Some points, one per row:
[-21  -3   9 -10  -2   6   7  14]
[ -67  -17  -25   39   66 -120  -52  -35]
[ 1 17 11  9 -1 23  0 -3]
[ 11  10   6  -6 -22  13  -4  34]
[ 22  -3 -11  21  13  10   6 -12]
[ -65  -17  -25   38   71 -112  -47  -20]
[ 16  -3   3 -12 -29   5  -3 -23]
[ -8   0  12  -7 -18  -5  24  30]
[ 39   9  -5  -9   8   2  -3 -11]
[ 17   9   5 -14 -20  28  12  21]
[-50 -52 -45  29  99 -57  20  16]
[ -2  12   3  -1 -17  -4 -27  -8]
[  5   6  -3 -17  -9  19   6  -1]
[-12  -1  14  -6 -19 -11  25  27]
[ 28   3  -6 -31 -40  12  18  12]
[  6  -2   0 -10 -15  19   5   9]
[ 14   8   6 -11 -15  32  13  15]
[  7  -9   2  -8 -27  -1   5 -12]
[  7 -14   3 -14 -10  26  12   9]
[-37   6  15  56  56  21  65  46]
[-12 -31 -21   0   4  14   1  36]
Here are 10 more points, each followed by its number:
[ -7  28  15   0 -22  62  48  37] 0
[ 1  9  8  2 -9 21 -3 -8] 1
[ 28  13  11 -11 -26  40  14  21] 2
[ -58  -34    8   36   30 -110  -65  -63] 3
[ 31   5   1 -10 -28  24   4  -5] 4
[ -2  15   5  -3 -12  -7 -24 -12] 5
[ 24  36  24   4  -7 -13 -21 -33] 6
[ 5  2 -8 -8 -8 -7  8 -7] 7
[ 22  -9 -11 -15 -22   2 -26 -41] 8
[-15 -39  10  -7  -2  11  19   6] 9
Which of these numbered points is nearest to each point below by angle, seen from the average point of the first points? Its number follows each.
[ 15  12  11   0  19  -8   1 -23] > 6
[-12  -2  15  -1  -8  13  23  27] > 0
[ 3  6 12  0  0 42 11 -8] > 1
[ 30  14  13 -10 -17  36  14  14] > 2
[-15  18   4   7  18  15   7  -4] > 1
[-29   4  14  -4 -11  -7  18  47] > 0
[ -54  -15  -24   44   74 -107  -46  -29] > 3
[ 10   5  -6 -24 -23 -15  24  24] > 7
[  3  -9  -5  -9 -15   8  -8 -29] > 8
[ 22   8   2 -16 -26  30  23  35] > 2
[-12 -44 -26  -2   5  11  -3  41] > 9
[-20 -19 -31  44  44 -22  -9 -22] > 3
[  4  -1   3  -6 -16  18   5  16] > 2
[  3  12   7  -7 -16  -3 -14  11] > 5
[ -55  -15  -24   42   68 -102  -48  -28] > 3
[-27   0   5 -12 -11   5 -20 -27] > 5
[-53  -1  -6  17  32 -77 -31 -46] > 3
